In the data rows, the value 128 means zero.
Here are some rows, each followed by its group. Groups can overlap.
161 94 100 118 146 119 132 147 123 122 144 148 92 110 114 125 129 112 158 171 151 115 121 167 149 149 135 139 149 85 129 145 139 108 125 115 170 102 142 149 92 104 135 145 94 115 107 136 VD
118 134 110 99 96 145 99 143 130 100 108 113 136 134 180 148 164 114 117 181 138 106 145 123 96 150 114 177 147 99 123 122 139 162 130 154 88 138 132 147 120 148 129 149 98 156 100 138 Qz
101 140 116 150 125 134 124 124 127 141 142 123 133 92 115 125 114 102 118 104 150 125 123 155 150 143 122 123 106 135 86 105 126 138 151 85 137 133 130 131 131 104 137 130 152 113 167 137 LM
126 128 116 151 158 146 153 156 111 122 153 125 96 126 127 95 133 139 125 100 134 152 98 141 121 149 131 111 116 140 175 142 141 93 141 98 135 114 141 160 125 99 117 141 120 125 140 133 VD
128 115 145 112 116 119 113 147 113 127 130 143 120 121 138 115 148 118 126 120 169 147 109 148 138 152 119 179 134 107 154 79 139 145 146 91 117 116 115 150 109 127 128 154 115 142 139 116 LM
79 139 155 170 118 133 87 90 111 100 98 124 179 148 99 118 151 122 114 92 112 155 122 117 124 134 120 123 122 173 129 104 84 154 155 136 138 161 119 108 146 109 136 173 122 150 156 167 MT
127 123 110 136 88 117 139 120 174 133 101 122 149 133 154 163 147 149 130 152 99 126 184 98 84 108 116 146 151 110 98 144 105 144 100 177 119 135 111 108 162 154 140 99 152 110 117 115 CC
116 131 172 124 116 158 112 106 133 56 116 103 148 166 134 146 138 143 109 117 90 168 123 133 107 121 156 152 124 172 156 151 108 156 101 145 110 151 140 113 114 162 93 154 105 157 166 155 MT
127 135 101 124 146 156 163 158 125 162 181 150 84 110 139 127 129 138 108 106 154 117 132 141 142 122 92 128 104 118 140 125 131 89 150 101 121 110 151 141 121 95 139 125 148 92 128 135 LM
119 161 89 123 144 154 175 154 130 158 174 136 95 102 161 119 108 123 111 111 158 95 146 127 136 119 107 111 103 137 129 118 147 77 158 98 125 111 144 133 130 127 130 103 149 79 123 131 LM
136 155 151 125 166 147 95 134 112 151 113 96 156 174 107 138 132 150 106 146 90 113 92 106 115 106 148 115 130 146 119 152 157 149 109 143 94 142 118 108 167 171 92 113 120 156 118 93 MT
158 92 94 126 104 99 126 131 171 115 113 124 130 112 155 115 156 127 158 171 100 140 163 128 123 144 147 137 152 118 115 168 118 147 120 180 127 112 103 148 123 124 163 111 114 138 97 127 Qz
144 159 149 118 131 131 118 143 111 173 103 110 157 167 113 132 106 118 123 157 120 117 135 99 107 119 137 116 122 137 101 136 142 122 99 158 96 132 104 112 150 137 110 94 152 141 114 106 CC
145 141 156 112 158 136 108 155 85 147 145 119 119 146 94 88 135 118 147 135 130 149 68 157 135 147 166 118 144 125 132 132 155 109 138 88 123 93 85 150 141 137 95 123 152 148 149 77 VD
147 89 100 122 138 124 126 141 127 109 135 134 94 113 120 134 134 135 158 155 132 112 113 154 146 145 127 120 151 84 142 158 141 126 122 126 166 124 157 133 92 110 132 140 82 134 90 133 Xn
133 159 158 114 161 111 110 135 125 142 105 102 149 172 110 150 143 147 128 131 120 114 108 110 131 84 122 92 126 132 130 131 167 117 139 139 120 111 121 95 149 136 124 102 155 146 123 88 CC
118 139 127 150 141 154 159 116 98 141 129 148 142 143 124 115 125 155 97 94 131 112 110 83 102 112 97 98 85 153 156 130 123 114 135 131 117 163 153 125 172 163 122 119 125 127 129 149 CC
98 144 101 142 121 116 122 104 145 154 144 135 134 91 117 139 74 115 116 103 137 104 153 133 167 151 126 137 107 154 79 103 118 127 112 102 109 135 144 120 124 102 151 134 164 73 156 155 AB
134 158 145 108 155 112 104 131 133 148 116 97 143 156 133 141 143 149 133 135 120 98 117 104 131 77 120 87 126 129 120 138 167 123 161 140 120 120 122 94 141 146 125 107 147 139 98 99 MT
147 133 140 97 134 152 103 157 102 154 133 118 119 147 115 108 146 118 135 170 113 111 110 125 131 132 146 125 148 111 116 150 158 122 123 137 86 129 91 134 138 145 127 118 141 159 105 107 Qz
112 118 152 108 115 134 99 130 114 90 110 112 145 127 165 130 174 128 127 134 153 133 126 125 102 129 108 132 133 104 148 112 129 178 153 136 120 144 116 156 126 134 109 138 107 181 121 123 Qz
155 107 82 124 109 111 144 132 169 163 155 126 111 83 150 127 119 140 137 138 142 115 152 138 129 114 133 141 136 105 92 154 128 148 116 119 128 100 128 128 148 141 139 69 155 78 123 95 LM
107 140 149 115 81 130 114 113 104 99 85 131 166 149 163 136 158 103 121 137 125 144 156 98 91 158 109 171 150 128 132 102 110 187 110 172 102 161 99 150 124 127 108 141 105 173 128 144 MT
134 118 134 96 112 108 122 141 137 98 120 125 126 111 166 133 152 96 139 159 169 152 149 156 127 149 107 160 137 91 135 108 130 143 153 134 137 85 108 176 84 79 125 141 134 156 140 109 VD
127 164 148 115 140 127 104 145 104 155 104 97 143 171 116 135 133 144 118 121 114 117 117 110 116 105 140 100 137 132 121 137 151 131 125 135 99 132 107 87 137 138 131 101 136 158 95 110 MT
119 126 140 149 143 137 112 93 107 97 104 135 145 150 91 138 109 145 121 142 110 109 123 96 109 123 150 130 139 130 143 135 98 144 99 146 148 163 140 104 144 161 100 143 99 124 114 153 CC
132 128 129 143 85 120 124 117 135 133 90 140 151 149 129 134 153 133 134 138 100 132 160 95 91 129 130 141 148 135 128 148 102 158 78 157 97 146 110 108 171 167 138 93 142 117 122 125 CC
105 135 119 149 127 98 124 125 126 136 130 114 129 94 127 124 129 101 140 97 144 125 121 154 165 154 103 111 115 136 103 117 143 147 146 107 158 116 158 124 118 79 128 113 133 114 159 132 VD
165 87 96 110 137 125 141 153 135 114 142 131 96 113 121 129 135 128 161 167 158 107 116 160 145 128 101 108 151 70 133 158 147 113 147 129 185 113 159 129 94 102 146 123 94 121 85 116 Xn
76 147 156 172 120 137 103 83 98 118 97 129 179 141 97 130 133 119 95 85 108 128 107 99 123 129 121 122 103 169 113 93 96 165 139 128 122 186 131 101 168 148 126 140 128 145 158 159 CC
117 139 136 159 134 177 157 126 114 125 123 154 131 153 117 105 144 132 117 107 114 147 135 94 104 130 105 123 115 149 165 137 114 125 122 150 112 158 118 146 140 116 126 140 114 151 123 156 MT
155 95 112 151 186 101 104 132 114 112 127 83 108 116 106 112 105 183 141 113 141 121 55 143 127 138 169 101 123 119 155 145 144 148 137 114 187 139 189 120 118 133 87 127 43 129 96 137 Xn
142 150 144 100 144 121 109 138 105 142 110 105 144 172 112 134 146 124 117 154 113 117 118 114 117 102 139 105 145 144 113 144 145 121 136 154 104 120 94 111 138 131 130 117 147 155 115 97 MT
139 101 146 148 158 114 106 110 101 116 102 152 145 155 84 126 118 146 128 125 123 143 104 120 126 132 134 123 129 129 160 128 97 132 116 132 171 146 149 105 125 146 121 168 73 138 115 148 CC
163 105 78 125 99 112 160 136 178 184 157 130 106 84 154 130 111 137 137 144 134 130 155 135 121 125 129 157 141 103 86 136 128 136 116 121 133 108 123 134 148 151 128 84 142 73 122 89 LM
166 94 90 110 140 120 161 116 143 140 158 155 93 89 112 140 74 136 144 137 164 86 137 136 152 118 129 113 133 98 101 130 139 111 123 109 164 127 158 138 111 122 120 104 136 74 120 119 AB
164 112 87 111 136 123 163 117 153 131 150 155 100 98 115 140 82 122 157 147 165 104 148 148 157 123 123 125 139 98 103 123 132 95 130 111 171 109 140 140 103 113 129 114 137 74 120 117 AB
148 90 114 129 142 140 113 119 98 116 144 152 108 117 95 96 134 129 140 146 137 114 97 138 138 136 151 127 144 128 152 155 106 149 127 125 158 145 143 142 112 124 129 148 81 134 101 150 Xn
149 114 122 95 78 173 161 147 147 126 173 144 93 117 160 130 145 103 120 141 129 133 121 158 132 117 114 178 123 121 131 140 137 132 112 125 104 136 149 129 95 156 134 132 111 136 121 125 Xn
145 101 84 133 113 103 143 148 164 158 144 113 109 98 148 139 121 155 137 131 121 139 141 150 121 137 153 147 154 109 98 143 133 131 115 116 136 107 125 132 145 152 126 92 142 91 135 96 LM
104 124 122 147 146 110 102 97 127 131 130 143 138 87 120 102 125 109 116 99 130 115 106 136 174 127 134 115 96 153 117 102 117 142 187 109 128 146 135 134 124 111 154 149 109 145 131 156 Xn
161 83 111 138 112 62 137 132 182 93 75 113 145 146 142 137 162 146 173 148 104 175 152 129 113 142 131 118 151 115 126 151 125 124 137 185 154 109 100 143 128 101 150 113 123 143 120 113 MT
150 118 167 115 185 158 103 146 102 131 151 118 127 143 106 101 180 135 142 136 125 141 46 149 137 102 146 112 130 105 141 119 156 109 184 94 147 111 79 153 157 161 90 147 145 176 138 70 Xn
82 152 176 137 112 122 96 100 111 95 86 121 167 154 152 156 152 133 108 109 128 144 122 99 102 139 104 162 138 131 159 77 111 185 115 147 117 148 141 113 150 142 91 140 106 156 160 130 ZR
117 136 142 125 135 134 118 102 107 123 119 144 131 141 104 160 109 128 117 149 123 97 147 103 113 125 116 135 139 117 128 121 91 128 81 157 144 150 149 101 138 146 106 137 117 97 124 145 ZR
143 129 122 126 174 144 166 155 134 123 167 171 92 115 128 102 134 88 120 113 136 163 134 155 154 136 126 125 114 138 141 105 135 72 163 97 132 93 105 181 108 85 145 161 130 119 163 143 AB
146 127 118 85 88 124 167 150 144 120 166 128 85 104 159 143 110 109 129 107 166 143 144 183 143 123 127 153 114 117 117 135 144 110 111 92 123 88 146 120 67 117 148 118 144 109 142 126 LM
128 133 116 143 133 161 168 165 135 141 164 144 103 117 130 107 112 128 139 114 171 150 150 145 124 137 97 108 123 130 148 129 145 71 133 96 134 99 134 156 127 95 135 134 158 92 153 132 AB
127 141 101 129 136 165 170 156 138 151 178 136 94 106 144 123 101 121 118 118 159 116 172 133 127 130 94 112 123 124 128 136 145 85 129 102 128 107 139 135 122 102 140 118 163 82 136 134 AB
144 121 81 109 123 131 154 132 137 134 154 134 96 106 119 155 87 134 137 145 160 76 151 139 139 113 130 114 150 108 110 144 138 106 108 105 151 122 153 117 107 126 145 113 147 65 109 123 AB
111 153 144 109 101 157 135 129 135 110 127 87 131 153 160 173 122 149 94 95 99 132 135 124 96 105 131 154 109 150 129 137 113 154 77 144 97 161 158 82 102 172 111 115 109 141 124 144 MT
110 113 160 160 137 119 111 102 99 88 105 143 142 114 89 65 153 92 149 86 135 178 87 152 152 166 143 113 118 144 132 91 116 140 177 101 152 141 94 169 131 102 111 156 122 171 182 147 Xn
158 98 114 126 134 147 138 136 106 122 154 147 100 94 104 100 123 108 145 148 158 117 109 149 125 128 140 121 132 90 122 139 119 132 147 99 175 132 122 151 113 135 119 138 103 130 105 137 VD
104 125 125 157 120 131 113 117 119 119 127 129 141 102 117 106 145 95 130 120 132 137 122 143 144 147 122 124 119 136 110 115 117 147 154 120 148 134 123 141 124 94 148 150 124 147 138 148 Xn
122 118 136 137 105 125 119 99 150 126 98 147 160 140 120 131 133 130 125 145 78 160 163 95 91 135 152 154 144 140 122 133 69 151 91 170 104 149 77 138 169 162 124 125 136 127 145 125 CC
94 130 134 152 119 132 106 112 115 121 121 141 139 96 118 104 133 98 131 112 127 124 137 139 157 145 122 112 119 140 126 131 125 155 136 103 126 144 133 138 121 98 153 142 122 151 140 153 Xn
83 163 167 178 117 119 106 69 125 114 88 139 171 141 92 111 111 102 116 84 107 170 139 103 129 154 133 145 111 169 116 57 71 137 134 141 131 151 119 112 139 99 118 163 136 126 179 185 ZR
78 152 128 169 123 128 105 97 128 116 91 107 170 125 125 143 106 109 123 96 102 120 135 108 125 144 118 101 114 152 105 128 128 175 113 126 123 173 149 100 143 125 135 135 103 148 124 155 MT
145 142 125 94 157 131 93 135 106 137 132 96 116 153 125 125 144 130 122 162 97 97 106 120 127 128 161 124 145 133 104 166 149 135 113 148 89 117 118 125 130 139 120 122 142 142 104 113 Qz
146 92 130 129 117 101 147 142 154 131 130 168 106 99 125 89 144 114 167 116 127 175 137 155 145 141 149 135 160 99 137 113 135 111 147 89 142 100 67 158 131 146 143 113 148 126 151 96 LM
71 148 172 179 106 123 103 81 100 118 90 131 169 144 88 109 132 122 112 59 115 151 103 97 108 138 127 114 102 167 129 63 81 143 140 121 129 179 117 109 161 116 126 158 144 136 171 180 ZR
143 139 142 92 152 126 113 170 108 150 145 106 105 142 124 123 144 125 141 148 133 117 107 148 138 125 146 109 147 109 120 137 161 89 139 104 119 87 96 131 118 109 120 120 173 130 124 85 VD
161 87 96 149 126 92 146 140 186 154 139 107 116 80 155 126 120 158 157 126 121 148 137 141 128 125 137 131 134 87 113 143 142 145 144 120 165 102 130 138 138 146 121 86 115 113 118 90 VD
84 108 242 201 156 111 63 61 71 76 85 173 182 160 22 44 166 122 128 27 115 237 49 118 139 150 153 113 100 201 198 44 58 150 185 92 153 168 87 148 164 113 107 219 117 178 229 184 ZR
166 159 120 90 154 131 139 174 143 191 152 108 96 127 120 137 106 130 140 153 162 101 118 149 132 102 125 112 128 94 99 125 200 77 129 87 119 85 110 132 127 128 113 89 180 93 117 64 LM
159 92 125 134 150 135 132 122 114 112 144 166 112 105 97 97 113 118 163 157 143 147 116 155 144 146 154 126 143 110 147 137 114 117 130 105 183 117 117 172 105 125 110 161 96 128 130 129 VD
138 102 124 133 149 121 125 137 103 103 116 127 113 118 111 102 130 128 147 122 127 138 111 134 114 134 158 113 133 99 134 118 109 125 149 131 174 151 106 150 96 134 120 150 67 160 87 163 Qz
125 115 95 127 105 102 106 112 181 109 101 135 142 146 151 154 145 145 129 169 69 123 169 109 136 126 143 159 168 139 120 162 104 139 119 175 96 126 121 95 140 153 179 137 118 122 99 129 MT
164 123 131 98 157 117 115 147 123 146 128 102 111 140 114 112 140 154 137 135 122 98 71 117 129 104 143 95 112 105 121 141 173 111 155 125 108 135 106 141 131 145 138 114 141 152 82 110 Qz
163 96 103 123 142 133 132 124 116 115 133 150 108 111 120 115 130 125 146 169 148 98 130 141 140 114 143 113 144 109 144 158 130 128 131 118 162 128 146 141 103 128 136 139 93 129 90 137 Xn
124 105 144 159 129 84 112 96 152 128 97 148 144 120 122 128 113 150 127 118 74 149 143 95 128 143 157 154 138 116 131 125 114 159 94 144 117 140 120 110 174 200 130 116 106 131 149 127 ZR
148 76 125 127 113 111 117 153 127 132 126 140 121 110 126 97 169 142 164 139 122 159 127 149 113 153 145 128 148 99 140 156 120 136 118 125 134 117 89 165 144 149 141 122 127 141 126 117 Xn
113 167 136 153 147 163 161 124 138 125 121 143 139 148 130 127 130 123 113 120 118 134 146 94 109 120 92 120 103 147 156 119 128 107 124 155 122 143 131 147 149 116 110 126 122 127 133 141 CC
139 115 114 139 108 102 122 110 174 133 105 133 145 137 142 146 138 137 131 150 98 132 144 104 115 126 126 154 135 119 114 136 108 135 99 165 111 120 131 104 165 151 162 115 129 102 119 121 ZR
128 123 116 96 97 132 131 148 124 140 143 135 120 112 164 144 140 110 119 150 184 114 138 143 119 142 96 175 141 96 125 108 141 143 124 109 114 108 130 141 110 120 134 131 140 126 122 100 LM
163 127 95 93 78 122 175 160 180 110 145 101 98 114 184 153 119 94 142 161 126 135 163 169 131 142 126 162 120 122 114 163 146 123 78 164 115 98 154 150 53 95 147 110 108 129 113 137 Xn
89 164 113 146 124 155 149 148 113 127 128 130 125 144 160 140 138 132 98 100 99 129 165 100 99 124 108 121 127 136 135 116 112 107 146 149 122 158 114 122 132 133 138 152 112 144 109 172 MT
87 151 161 162 133 119 104 69 136 129 106 145 165 130 93 128 125 127 105 83 132 119 112 96 147 105 101 119 88 163 131 72 95 138 154 128 126 163 150 100 160 112 138 143 142 117 157 154 ZR
144 156 150 103 144 107 122 132 106 155 105 115 145 172 117 135 131 124 122 142 100 118 110 97 124 118 138 116 123 151 101 118 146 118 128 159 103 134 107 115 151 143 104 109 149 133 129 112 CC
136 118 109 137 135 148 176 151 116 136 167 154 93 99 143 95 138 123 134 120 153 122 131 136 142 135 98 113 109 109 150 134 146 94 168 110 148 106 132 160 123 107 137 118 146 121 130 129 VD
148 89 108 134 103 114 126 136 151 137 129 138 122 98 147 97 143 121 157 158 111 150 144 137 121 153 154 146 155 113 125 153 113 147 122 144 124 117 95 157 142 133 142 107 115 136 113 117 Xn
110 152 160 109 89 142 144 96 141 95 133 124 132 149 152 166 127 130 96 114 122 133 144 122 121 96 120 161 112 153 141 123 99 137 92 151 108 129 167 77 110 148 132 124 141 115 154 145 ZR
148 76 210 129 130 149 136 116 105 68 153 151 118 114 102 64 149 119 149 63 136 236 73 174 130 125 180 137 98 149 184 101 102 131 159 72 159 128 79 195 102 150 72 167 121 186 209 135 VD
137 142 105 116 139 130 133 106 123 123 111 137 133 155 111 170 115 135 106 160 122 87 132 111 121 115 114 138 133 131 119 139 101 130 94 171 137 146 171 92 126 131 122 120 98 95 98 135 CC
124 144 104 137 147 160 166 158 114 146 171 145 97 118 140 121 126 124 105 118 141 120 138 140 139 134 114 130 123 135 143 134 146 96 135 107 127 108 142 139 129 110 131 122 141 104 143 132 LM
113 129 106 139 122 90 130 134 121 142 131 125 118 105 120 130 127 110 129 96 161 126 114 168 163 157 111 126 118 125 91 91 148 109 148 89 145 111 146 121 116 85 150 131 152 104 159 134 LM
156 106 88 139 146 117 148 151 160 141 153 120 97 101 123 143 85 152 161 134 176 114 127 158 129 122 126 116 141 84 109 115 160 97 133 92 195 111 155 128 109 126 120 127 111 80 107 125 AB
110 112 133 149 133 90 100 104 126 127 126 149 137 101 118 101 119 114 152 101 142 141 126 154 186 165 126 113 112 159 133 108 116 115 156 97 142 117 144 150 114 81 130 165 133 118 162 147 VD
88 159 130 152 127 126 104 92 135 124 93 103 173 134 126 140 124 127 106 101 127 120 139 110 120 121 106 103 102 161 98 110 97 150 143 147 124 163 139 103 139 91 129 131 129 133 128 156 MT
125 162 148 112 152 122 104 140 97 148 104 92 148 170 119 140 128 142 126 136 86 119 113 107 109 131 147 107 139 145 111 144 154 143 92 149 100 137 109 120 154 158 90 113 134 144 131 110 MT
Group LM spreads out most along one direction. Which 3 other groups' directions of most spread are closest to that one, closest first?
CC ZR AB
Which 3 other groups have their centres nearest to the centre of group LM, nearest first?
AB VD Xn
Which 3 other groups have their centres nearest to the centre of group MT, nearest first?
CC Qz ZR
Which 3 other groups have their centres nearest to the centre of group VD, nearest first?
Xn LM AB
Which 3 other groups have their centres nearest to the centre of group CC, nearest first?
MT ZR Qz
Which 4 groups are nearest to each row below, nearest first, going by the distance to the group's nearest row?
147 140 125 105 165 136 106 153 113 162 150 96 118 138 135 124 136 131 121 160 101 109 95 133 140 126 167 136 129 133 110 141 148 125 132 137 108 106 111 132 128 127 110 126 131 143 104 104 >> Qz VD MT CC
153 119 155 101 159 88 109 159 90 143 136 118 105 138 103 94 141 125 149 127 131 152 92 159 151 141 168 111 148 119 128 123 166 99 154 103 136 78 85 147 113 114 114 130 157 147 153 100 >> VD Xn LM Qz
135 136 170 103 146 144 94 126 80 158 115 125 153 169 92 116 139 153 118 133 116 115 105 95 109 99 134 100 121 145 131 152 131 136 115 134 88 149 93 118 158 161 115 116 159 153 115 104 >> MT CC Qz VD
111 156 134 151 130 172 152 129 128 133 124 157 140 153 127 126 135 138 114 122 128 127 146 92 106 120 87 124 101 142 162 121 112 91 131 147 106 152 130 132 152 129 137 141 134 124 121 159 >> CC MT LM ZR
144 127 92 115 133 137 137 131 128 112 126 132 100 117 134 138 118 118 147 167 136 81 147 130 140 127 134 113 155 106 138 155 135 121 114 126 151 129 151 115 92 121 133 122 104 113 69 133 >> Xn AB VD CC
134 179 152 109 145 129 134 122 119 161 109 117 146 168 117 151 119 118 111 147 105 93 119 86 128 93 136 118 125 143 116 108 156 110 109 153 96 130 115 90 158 144 111 84 165 118 126 85 >> CC MT Qz ZR
Which 4 groups are nearest to each row below, nearest first, going by the distance to the centre of the group?
137 138 128 77 104 151 174 115 165 113 175 157 93 98 159 154 94 95 108 112 116 142 169 157 165 112 149 173 117 159 107 110 109 123 89 120 84 126 123 153 78 120 116 116 149 101 180 133 >> LM AB VD Xn
133 145 138 101 151 128 98 151 102 139 124 100 126 158 111 117 142 132 127 143 108 125 97 134 130 124 163 106 143 140 131 156 143 129 125 135 97 112 93 128 114 111 149 134 132 171 96 107 >> Qz MT Xn CC
141 98 98 118 107 157 127 116 111 114 137 154 114 123 116 111 119 122 158 165 137 99 121 125 123 150 128 124 154 103 137 166 109 133 112 136 147 154 139 135 120 143 140 152 91 129 75 148 >> Xn Qz VD CC
Group MT spreads out most along one direction. Which 3 other groups' directions of most spread are closest to that one, closest first?
Qz LM ZR
Which 4 groups are nearest to each row below, nearest first, going by the average distance to the group's rows?
132 155 127 90 150 128 107 161 93 167 149 106 108 130 138 128 138 117 116 150 111 93 113 136 137 122 154 121 146 119 106 149 161 131 118 120 99 103 110 120 127 143 130 111 145 142 106 102 >> Qz LM MT CC
171 97 121 94 120 96 163 154 164 97 153 100 85 117 155 140 132 130 132 112 155 151 99 187 160 114 121 142 112 113 139 142 167 111 146 111 152 79 181 110 64 110 143 110 115 130 135 106 >> LM AB VD Xn
76 163 153 125 86 139 96 111 125 108 87 119 164 158 154 180 138 146 99 124 119 128 159 91 79 138 106 179 136 118 147 95 95 175 86 151 82 164 122 112 127 141 122 156 117 158 114 150 >> MT CC ZR Qz
131 111 135 147 99 112 120 99 151 127 103 153 145 131 131 127 125 130 123 138 80 142 145 93 107 145 149 171 136 127 113 131 82 151 93 159 93 144 107 113 166 169 149 124 131 123 128 139 >> CC MT ZR Qz
100 124 105 148 94 114 128 140 131 133 132 118 131 103 132 134 136 113 141 118 152 121 133 161 143 150 104 115 121 123 98 119 124 123 149 108 143 126 135 138 115 68 158 135 154 120 140 145 >> LM AB VD Xn
167 102 81 108 99 117 154 130 174 167 152 175 91 97 136 116 137 117 123 149 106 132 147 136 146 126 147 186 155 113 96 122 119 120 126 122 91 121 101 145 139 156 151 104 146 85 130 116 >> LM AB Qz Xn
109 114 161 154 169 182 125 139 91 94 139 148 125 138 110 84 167 146 122 99 116 172 107 126 103 139 132 100 116 140 196 140 106 110 148 117 130 144 97 175 138 120 113 175 109 180 143 152 >> VD Xn Qz MT
150 109 152 104 114 148 146 128 126 84 150 125 110 120 140 107 141 111 130 118 132 166 104 165 135 128 156 152 107 147 149 144 119 146 118 126 117 121 129 153 89 134 116 127 110 160 153 138 >> Xn VD Qz LM
111 136 85 140 96 110 150 117 136 169 132 134 134 76 141 132 59 97 123 123 142 95 165 131 153 159 134 128 109 155 64 102 136 123 120 114 111 143 133 149 129 96 128 103 158 88 155 142 >> AB LM VD CC
Which 3 groups are nearest to each row below, nearest first, going by the distance to the group's nearest row?
133 84 128 157 108 83 118 128 170 101 84 101 147 136 131 131 155 168 160 123 98 166 141 116 100 131 131 114 164 111 143 157 134 156 131 164 150 132 115 115 152 142 141 105 110 146 123 110 >> MT Qz ZR
Which 3 other groups have their centres nearest to the centre of group Qz, nearest first?
Xn MT CC
Group Qz spreads out most along one direction. Which 3 other groups' directions of most spread are closest to that one, closest first?
MT LM Xn
Group ZR spreads out most along one direction. Which 3 other groups' directions of most spread are closest to that one, closest first?
Xn VD LM
Group CC spreads out most along one direction. Which 3 other groups' directions of most spread are closest to that one, closest first?
LM ZR Xn
Group VD spreads out most along one direction. Which 3 other groups' directions of most spread are closest to that one, closest first?
ZR Xn AB
Which 3 groups are nearest to each row below, nearest first, going by the average distance to the group's rows?
122 138 123 92 101 118 120 139 109 120 126 130 122 110 180 138 150 90 112 158 160 111 149 137 126 147 123 171 142 116 126 106 131 169 130 134 107 110 121 153 109 118 115 123 126 140 129 119 >> Qz LM Xn
Which 3 groups are nearest to each row below, nearest first, going by the distance to the centre of the group?
127 103 171 156 157 121 113 94 104 109 93 160 146 143 73 114 100 151 160 101 123 160 116 107 111 135 138 110 124 115 175 121 93 128 102 114 174 158 125 129 127 145 95 168 90 143 120 148 >> ZR CC Xn
134 118 99 147 150 141 154 157 131 122 137 107 114 126 156 114 134 157 131 117 144 122 127 127 118 129 101 84 113 120 165 166 154 111 145 136 147 117 169 137 117 101 146 125 97 146 91 135 >> Xn VD Qz
146 151 128 104 143 111 99 158 138 136 101 71 142 176 132 164 132 144 138 176 122 98 143 116 114 114 115 91 144 115 101 178 183 115 114 157 108 95 142 85 129 121 137 102 156 130 91 98 >> Qz MT CC
93 144 112 145 116 143 124 108 132 152 154 148 134 91 118 122 106 97 107 98 145 108 132 145 169 118 116 129 110 149 101 96 114 132 161 76 121 140 131 119 133 110 154 141 155 101 146 132 >> LM AB VD
105 131 121 158 143 133 110 114 146 128 140 106 139 102 115 126 120 122 119 108 131 136 109 151 151 138 120 122 110 145 113 111 114 138 154 105 152 127 149 128 128 74 119 149 129 117 154 125 >> VD Xn LM
Which 3 other groups have their centres nearest to the centre of group Xn, nearest first?
VD Qz LM
